Each run below is a few steps of one of 7 hidden systems, one row a step.
seq 1, muzi (8 x 22):
[[ 19 -32  15 -25  24  -3  22  41  28  -7 -44  29 -16 -56  26  17  44  81
    3  32  -8 -38]
 [ 22 -35 -19   3   9  24  77  34  -5 -22 -15 -11 -17 -27  40   7  37  93
  -13   1  -9  -8]
 [ 13 -38 -26  45 -14  17  76  13 -35   3  34 -54  -1   9  53  -9  10  62
  -25 -24 -14 -11]
 [ 16 -30 -17  55 -42  -7  34 -10 -54   7  29 -66  24  53  15 -34 -29  24
  -27 -42 -28  -3]
 [ 15 -14   1  49 -14 -19 -14 -13 -53  -2  32 -47  22  80 -33 -42 -44 -32
   -9 -28 -33  32]
 [  1   8  32  24  23 -48 -44   1 -22   6  19 -25  16  65 -42 -33 -32 -82
   27   1 -28  23]
 [  3  41  50 -16  27 -59 -33  10  16  -5 -33  -5   4  27 -45  -7  -5 -86
   53  26 -14  13]
 [ 11  64  44 -24  24 -25   6   6  48 -14 -46  11 -21 -24 -28  32  31 -66
   58  43   6  22]]
seq 2, rozu:
[[-66   6  -2 -16 -23  15 -14 -25  46  -5  -2 -12 -13  -6  26  19  18  15
    3 -63  -6  11]
 [-32   8 -11   0 -27  33 -22 -30  44 -32 -27  11 -10  -8  -1   8 -19  21
  -27 -66 -13  30]
 [-22   2   4  25  17  30 -49 -19  59 -22  -8  36 -20 -23   4  10 -36  -5
  -33 -44 -20  29]
 [-12  -1   5  15  25   2 -53  -3  60  -8 -28  41   0 -40  25  -2 -57 -15
  -41 -27 -10 -21]
 [ 11   8 -18 -10  51   4 -22  19  41 -29 -47  49   8 -41  17 -16 -66 -21
  -45  -3  13 -23]
 [  8  24 -30 -10  78  10   8  28  29 -17 -12  43   4 -48  36  -5 -52 -52
  -34  20  39 -21]
 [  7  35 -50 -17  42  11  35  12   3   9   6  24  20 -47  48  -3 -46 -60
  -33  30  69 -45]
 [ 21  39 -70 -21  10  29  42 -10 -40  13  25  25  27 -27  17  -4 -40 -55
  -36  43  87 -26]]
seq 3, Sizin (8 x 22):
[[-29 -26  -2   0  32  -9   2  23   9 -10   9 -18  -3  14  28 -14   3  15
    0 -32 -17  -1]
 [-27  -2  -8  -8  19 -14  13  15  13 -22 -16 -27   6  18  22 -16 -11  -7
    0 -42 -10   1]
 [-21  22 -10   2  19  -2  15   0  18 -26 -10 -22  -1  18   9  -8 -22 -36
   -1 -38  -4  23]
 [-17  36  -1  14   5  -2  -2 -15  25  -6  -1 -12   2   4   9   1 -31 -59
   -2 -25   5  13]
 [  3  35   3  15  -6  -3 -23 -23  21   1 -13  10   8  -7  -8   0 -43 -55
  -14  -8   7   1]
 [ 23  23   7  16  10   1 -32 -14  14   2  -9  35   5 -18 -18   0 -42 -46
  -17  21   7  -1]
 [ 32  12   9   7  22  -5 -24   4   5  13  -8  43   5 -33  -9   2 -27 -30
  -12  48  17 -22]
 [ 43   2  -5 -10  19  -6   2  15 -16  11 -15  40  11 -34  -7  -2 -12  -5
  -11  60  28 -34]]
seq 4, gidim (8 x 22):
[[ 10 -11 -10 -17 -44  40   9 -19 -19 -39 -23  10 -18  20 -53  10  33  70
    1 -18 -16  59]
 [-39 -24  35  36  16  16 -17  -4  32  19  58  -9 -41  -2  19  29  50  17
   24 -16 -33  32]
 [-15 -34  30   4 -40 -25 -33  -3  30  26 -29  -4   8 -26  31   3   9  60
   -8 -26 -28 -58]
 [  8 -36   5  -1  27  -1  -3  31  16 -56 -50   5  -9  11  -9 -22  -9  59
  -17 -37 -47  23]
 [-22  -8  28  30  66 -27  18  39  45 -17   2 -34 -16   2  46  -5  -1 -25
   16 -28 -36   5]
 [  8  23   8  13 -13 -41  32   9  31  -7 -59 -39  23 -15  43 -11 -37 -22
  -11 -28 -11 -47]
 [ 41  37 -13  32   4   5  46  -2  10 -52 -48 -20   4   6  -7 -12 -52 -31
  -25 -21 -12  35]
 [ 31  49  14  69  16   5  24 -17  23   2  18 -14  -9 -12  10  12 -41 -82
  -10  10  -2  23]]
seq 5, ziku, 8 rows:
[[ -9  26 -11  35 -12  60  13 -37  29 -46   8  -2 -37   9 -23  23  -7  -2
  -16 -49 -17  92]
 [-19 -16  34  72   2  15 -47 -23  56  35  46  11 -23 -34  40  23 -17  -6
  -23 -25 -30  -7]
 [  2 -27  -3  -9 -24   0 -57  -8  27  -5 -52  43  19 -31   5 -14 -44  52
  -51 -28 -11 -43]
 [ 25 -13 -10  -8  83   4 -16  42  19 -55 -42  46  -6 -11 -12 -26 -44  -4
  -29   5 -11  19]
 [ 20   3   9  11  71 -42  28  51  17   9 -12  -4  12 -29  52 -14 -25 -40
    0  33   6 -54]
 [ 32  33 -34 -24 -19 -25  67  11 -29  -6 -48 -27  38  -9  24 -19 -29 -22
  -13  17  40 -50]
 [ 37  48 -39  19  -1  20  64 -14 -43 -15  18 -21  11  19 -13  -6 -30 -62
  -11  21  38  32]
 [ 18  26  -6  46 -37   9   3 -41 -40  57  72 -12  13   7  -2   8 -18 -59
   -5  33  30 -10]]
seq 6, gezod:
[[-32  -1  -9   4   1 -11   6  -2   8  29  27 -20  11 -10  49  -1  -9 -20
   -6 -16  17 -39]
 [ -4  12 -21  -5 -35  -4  -7 -22  -7 -12 -25 -10  23  16  -6 -18 -40  -8
  -23 -34   5  -6]
 [ -8  12 -20  12  28  19  -1  -6 -10 -16  30   4  -4  21 -11  -9 -25 -39
  -12 -12  10  37]
 [-27  23   1 -16   6  -7 -26 -13  15  22  14  13   5 -10   6   8  -7 -49
    9   5  25 -16]
 [ -4  23 -12 -36 -12   6 -21 -14   8 -18 -38  30   8  -8 -26   0 -15 -11
   -6  -3  19   4]
 [ -6  11 -23 -21  31  31   7   5   6 -21   6  33 -14 -16  -8  10   5  -4
   -7  10  26  26]
 [-22   4 -16 -25   0  18  -1  -6  15  15   8  25  -4 -37  24  18  13   9
   -6   7  33 -23]
 [ -8 -10 -31 -23 -23  26  -4 -13  -5  -6 -14  23   7 -15   3  -1  -8  40
  -29 -16  19 -10]]
seq 7, vas:
[[ 16  26 -22  24 -19  22  72  -7  10 -27 -22 -33  -6 -12  26  10  -9   8
  -19 -24   1  15]
 [ 26   9  -9  70 -12  32  30 -20  11   1  23 -11 -10 -21  29  10 -35  -5
  -40 -14  -8  10]
 [ 31 -10  -7  49 -13  17 -31 -21  -3  11  11  26  11 -14  -1 -11 -61  -4
  -53   1  -5 -13]
 [ 27 -17 -11   7  39   4 -47   9 -17  -5   6  49  10   1 -26 -26 -50 -16
  -33  24   5  -2]
 [  9  -6  -3 -26  57 -23 -28  30 -23  11  12  34  14   2 -13 -21 -17 -40
    7  49  24 -23]
 [ -1  16 -14 -55  15 -32  15  20 -38  13  -4  -2  24  13  -8 -15  11 -36
   28  42  40 -32]
 [ -7  28 -28 -39 -15  -1  57  -1 -46   3  13 -30   9  23  -8   0  34 -22
   31  22  41   6]
 [-14  23 -19   1 -50  28  46 -34 -32  22  47 -32  -7  12  -1  23  39  -4
   17   3  29  20]]
seq 8, gezod, 8 rows:
[[ 18 -21  13  13 -27 -19  -2  -3 -46  34  28 -16  12  23 -13 -10  15  11
   12  28  -5 -20]
 [ 14 -18  18  -7 -24 -27 -10   2 -47  11   4 -18  12  41 -36 -18  21  15
   24  18 -15  -2]
 [  1 -11  24 -13   1 -25   4  16 -29   1   6 -24  -4  39 -31  -6  43   7
   44  18 -19  17]
 [ -9   0  36 -14 -13 -30  15  10  -1   4  -9 -33 -10  22 -14  11  58  11
   54   8 -22   8]
 [  0   4  39   5 -26 -17  25   0  14 -10 -25 -36 -19  14 -12  18  53  26
   42  -9 -35  24]
 [  6  -2  47  41 -17  -4  21  -4  28  -5  -4 -33 -31   2   1  26  44  25
   30 -12 -49  31]
 [ 15 -10  59  62 -20 -13  -1  -6  39   8  -4 -25 -26  -8   8  21  22  23
   16 -10 -59  11]
 [ 37 -18  61  72  -3 -23 -13   5  34   0 -19 -15 -16  -6   1   5  -7  18
    1  -4 -68   6]]
seq 9, ziku:
[[-57   3  15  15   4  10  -7 -11  51 -32   0 -31 -25  21  13   9  10   0
   11 -79 -41  52]
 [-52   3  27  28  -6  -5 -29 -17  79  -8 -19 -17 -13 -14  41  12 -17  -3
   -9 -77 -39   3]
 [-23  13   5   9   1   4 -29 -11  77 -37 -63  14  -3 -30  25   1 -51   1
  -37 -69 -24  -1]
 [  5  23   0  25  51   6 -10  10  76 -40 -53  28  -6 -48  32  -1 -71 -36
  -43 -30 -13  -1]
 [ 30  31 -10  25  40  -8  13  15  52 -10 -48  26  15 -63  53  -4 -80 -50
  -50   5  17 -49]
 [ 57  44 -44   9  22   4  40   7   3 -13 -44  28  32 -49  28 -15 -86 -55
  -58  31  51 -45]
 [ 68  45 -50  21  28  14  41  -1 -40   9  12  28  31 -29   8 -15 -75 -79
  -48  66  69 -27]
 [ 60  31 -47   8  -7   8  18 -18 -78  51  50  27  39 -11  -9 -14 -48 -70
  -29  88  80 -45]]
seq 10, gidim (8 x 22):
[[-27   1 -14 -23  99  -4 -15  34  -7  -5  46  22  -6  14   3 -15  -7 -68
   16  24  27  19]
 [-29  29 -27 -65 -11 -30   2   0 -17  32  -5   1  36 -11  20  -6  -2 -46
   14  21  63 -65]
 [ -9  29 -65 -68 -24  35  28 -17 -44 -31 -15  14  13  18 -36  -5   4   1
   -7  -1  56  27]
 [-52  19 -35 -16   1  51   5 -33 -12  14  78   5 -21   9  -1  25  31 -29
   10  -9  42  44]
 [-51  -5 -24 -25 -59  29 -47 -51  -5  50  41  25   9 -20  12  17  10  20
  -16 -17  40 -33]
 [-37 -41 -33 -44  -9  46 -65 -18 -10 -11  12  58  -3   5 -28  -7   1  63
  -31 -28  13  17]
 [-78 -45  -9 -42  63  15 -64  18  22   1  43  40 -19   2  15  -4  21  18
    2 -29   4   8]
 [-80 -25 -20 -79  27 -19 -39  22  28   3 -19  17  16 -12  42 -15   8  21
    1 -42  22 -51]]
seq 11, muzi, 8 rows:
[[-36  26  -3   3 -30  54 -24 -50  42 -29   3  17 -34  -3 -29  33  10   4
   -4 -49  -5  73]
 [-46 -12  24  38   7  22 -65 -29  63  31  43  30 -26 -34  29  26  -8  -8
  -16 -31 -15  -1]
 [ -9 -23  19   4  -6  -9 -68  -3  54  -9 -53  40   6 -33   9  -7 -42  34
  -38 -37 -29 -31]
 [  3 -25 -18  -1  73  24 -14  34  38 -58 -34  44 -15 -21  10 -17 -40  26
  -44 -27 -18  25]
 [-20 -18 -27   5  83  -3  27  49  31 -17   1   0   1 -28  77 -20 -35  -9
  -33 -22   8 -33]
 [ -9  14 -50 -20  10 -11  57  20   5 -30 -49 -30  32  -9  57 -29 -51  -9
  -37 -42  25 -41]
 [ -9  38 -76  -4   6  33  62 -12 -20 -37   4 -24  18  13  24 -18 -53 -44
  -41 -41  46  21]
 [-30  40 -57   2 -13  17   6 -37 -22  24  50 -12  29  10  27 -12 -57 -82
  -30 -22  61 -14]]
seq 12, rozu:
[[-65 -16  -6   5  35  13   5   6  12   7  66 -28 -22  18  37   7  31  -9
   17 -37  -2  24]
 [-49   0 -19  -8 -53  -4  -3 -28   6   4  -6 -40  18  21  27 -10 -16  11
  -13 -74  -2 -16]
 [-18  13 -14   1 -12  26 -27 -29   7 -44 -14   5  -4  34 -40 -12 -31 -11
  -18 -52 -15  61]
 [-36  13  31  19  16  -2 -68 -22  53   5  12  19 -15  -3  -8  11 -20 -49
    5 -28 -20  21]
 [-12  17  18 -21 -16 -24 -51 -12  50  -4 -64  26  15 -29   0   0 -33 -13
  -10 -21  -4 -34]
 [ 13  23  -4 -28  40  11 -11  14  42 -44 -60  53 -10 -38 -14   6 -21  -9
  -12  11  10  13]
 [ -2  22  -3   0  55  17  14  17  53   0  -4  37 -19 -66  43  25  -5 -25
   -8  24  27 -17]
 [ 16  17 -39  -2   2  21  44   1  12   8 -13  19  11 -59  53   9 -28   1
  -41  13  46 -49]]
seq 13, Sizin:
[[-24 -10  10  17 -12  19 -35 -26 -10   8  46   0 -16  30 -29   6  15  -2
   10 -15 -15  43]
 [-36 -20  37  -2 -18 -24 -59 -12  21  28   6   1   0   5  -1   3  15   8
   17 -19 -24 -20]
 [-10 -15  22 -20   4 -14 -37  11  28 -27 -51  17  -5   2 -20  -6   3  33
    5 -23 -31   7]
 [-11  -2  19   1  47   6   7  23  48 -32 -22  11 -29 -21  13  14  18  10
   11 -10 -22  25]
 [ -6  18   5  13  10  -2  40   9  46  -9 -28 -16  -8 -37  51  16  -1  -1
   -5 -19  -3 -18]
 [ 23  22 -22  31 -12  18  47 -10  12 -25 -24 -17   2 -14  23   0 -38  -4
  -35 -26   1   6]
 [ 23  13 -14  61   6  21  22 -14  -5   0  33 -12  -1   0  17  -4 -46 -34
  -34  -9  -1  17]
 [ 22  -2   3  48  -2 -18 -17  -9 -19  28  26 -10  23  11   9 -21 -53 -41
  -24   6  -3 -25]]
seq 14, vas, 8 rows:
[[-25 -40  -5  -5  26 -26  38  42 -16 -29  -8 -59   5  48  28 -31  15  41
   11 -52 -36   5]
 [-33 -12  21  48   4 -31  24   9  15   0  21 -79   0  42  41 -16  -7 -17
   13 -63 -46   7]
 [-15  16  25  49 -36 -27 -18 -28  25 -10 -18 -54  10  40   0 -15 -45 -36
   -4 -71 -48  19]
 [  8  31  34  47   5  -6 -37 -23  44 -35 -29  -4 -12  21 -37  -4 -48 -54
   -5 -39 -46  59]
 [ 29  42  57  39  23 -20 -45 -11  61 -11 -38  27 -16 -23 -30  16 -33 -68
   11  18 -30  22]
 [ 61  45  43   0   9 -31 -12   8  38 -15 -81  41   1 -43 -35  12 -20 -40
   14  57  -5 -12]
 [ 86  34  20  -2  26 -14  52  31   1 -24 -65  25  -6 -41 -23  13   7 -10
   14  84   8  -5]
 [ 94  12   9  28   1 -10  85  26 -37  14 -16  -6   0 -36   6  12  19  11
    6  95  16 -31]]

Name the system that made each run.
seq 15 (2 x 22):
[[-25  -4 -37 -15  41  38 -42  -4   8 -27  14  50  -4  -2 -10 -13 -42 -13
  -39 -24  18  29]
 [-41   6 -12 -26  56   2 -40  10  29  15  23  42   0 -30  25   2 -18 -47
   -5   7  35 -23]]
	vas
seq 16, 2 rows:
[[ 35  10  32  55 -42 -11  20 -21 -14  46  30 -28  -3  -9   6  20  15 -11
   13  36 -10 -19]
 [ 53  -4  37  37 -56 -19 -18 -23 -30  21  -8  -5   8  16 -46  -2  -2  14
    4  32 -27  -3]]
	gezod
seq 17 (2 x 22):
[[-20   2  35 -32   8 -64  -6  29  26 -19 -67 -34  13  21   3 -18   9  -5
   36 -26 -31 -22]
 [-10  37   8  -4  25   6  49   9  37 -56 -37 -28 -28   9  -5  15  20 -19
   27 -27 -18  62]]
	muzi
seq 18:
[[ 37 -22  30  64 -22   8  21  -7 -14  59  58  -7 -18 -32  25  30  36  30
    2  52  -9 -27]
 [ 62 -57  14  34 -35  -7   1  10 -50  26   4   4  11  -1 -10 -14   8  84
  -22  37 -27 -36]]
	gidim
seq 19, 2 rows:
[[-17   9  12 -14  48 -35  -9  27  24   2 -13  -2   8  -4  21 -11 -12 -45
   14   4   4 -24]
 [  5  33 -15 -35   0 -18  28   9   3 -18 -50  -7  19  -7   4  -8 -17 -26
    3   3  25 -19]]
	gidim
seq 20, 2 rows:
[[-16  39 -17 -52 -29  25 -40 -40 -10 -17 -14  38   0  15 -68   9   2 -29
   11   4  32  45]
 [-49   9   5 -34  19  22 -57 -18  22  31  47  53 -22 -24 -12  30  34 -26
   23  25  33  10]]
	muzi
seq 21:
[[-41 -21 -43 -47  33  -4 -15  20 -19 -18   1   7  21  24  13 -36 -26   1
  -18 -32  23 -13]
 [-59   6 -39 -45  30  -3  -7   7  -6 -15  12  -9  15  29  14 -23 -18 -38
   -1 -41  28   5]]
	gidim
seq 22:
[[ 42 -32  10   0  69 -21   8  54 -17   2  -1  27   0 -17   5 -16   3  12
    2  62  -2 -28]
 [ 36 -15  -5 -22   7 -38  46  41 -30  11 -33 -12  25 -15  26 -18   9  26
    4  42  14 -67]]
	gezod
seq 23:
[[-10  31 -21   4 -20  12  24 -18  11 -53 -38 -33   4  31 -10 -12 -34 -15
  -15 -66 -13  47]
 [-11  40  21  49  10  13 -19 -29  46 -13  13  -5 -21   3  -8  15 -30 -68
    0 -31 -20  53]]
	rozu
seq 24 (2 x 22):
[[ 22   7   2  39  27  24  13  -3  -6 -16  29   4 -22   9 -18   4  -5 -20
   -5  12 -10  50]
 [ 11   3  23  30 -10 -15 -13 -10   2  45  25   1   4 -19  15   9  -4 -24
    4  28   3 -36]]
	gidim
seq 25 (2 x 22):
[[ 26 -18 -15  51  37  42 -23  -6 -15   7  60  43 -14 -11  -8  -3 -35 -11
  -42  24   4  26]
 [  1 -23   4  -9  14 -21 -61   4 -11  49  21  41  22 -21   7 -14 -26 -13
  -15  36  22 -63]]
	gezod
seq 26 (2 x 22):
[[ 12  -2 -22 -20   1 -23  63  24 -42  27  10 -29  23  -8  41  -8  18   2
    8  36  37 -58]
 [ 21   7 -42 -12 -16  18  72   2 -71  -4  28 -30  10  28  -7  -9  19   6
    4  22  34  14]]
	rozu
seq 27 (2 x 22):
[[-27  54  38  12   2   5   5 -21  75  10  -2   0 -32 -41  19  51  28 -52
   34   0   3  17]
 [ 21  39   8  10 -68  12  15 -36  47   4 -57  10   0 -61  15  34  -8  18
  -18  -5   8 -28]]
	rozu
seq 28 (2 x 22):
[[-34  14 -11   6 -16   5 -28 -30   9  37  38   3  11 -10  24   4 -25 -42
  -15 -15  26 -24]
 [-11  12 -19 -21 -20   8 -51 -28  -3 -10 -19  30  18  11 -32 -16 -43 -18
  -25 -21  14   4]]
	gezod
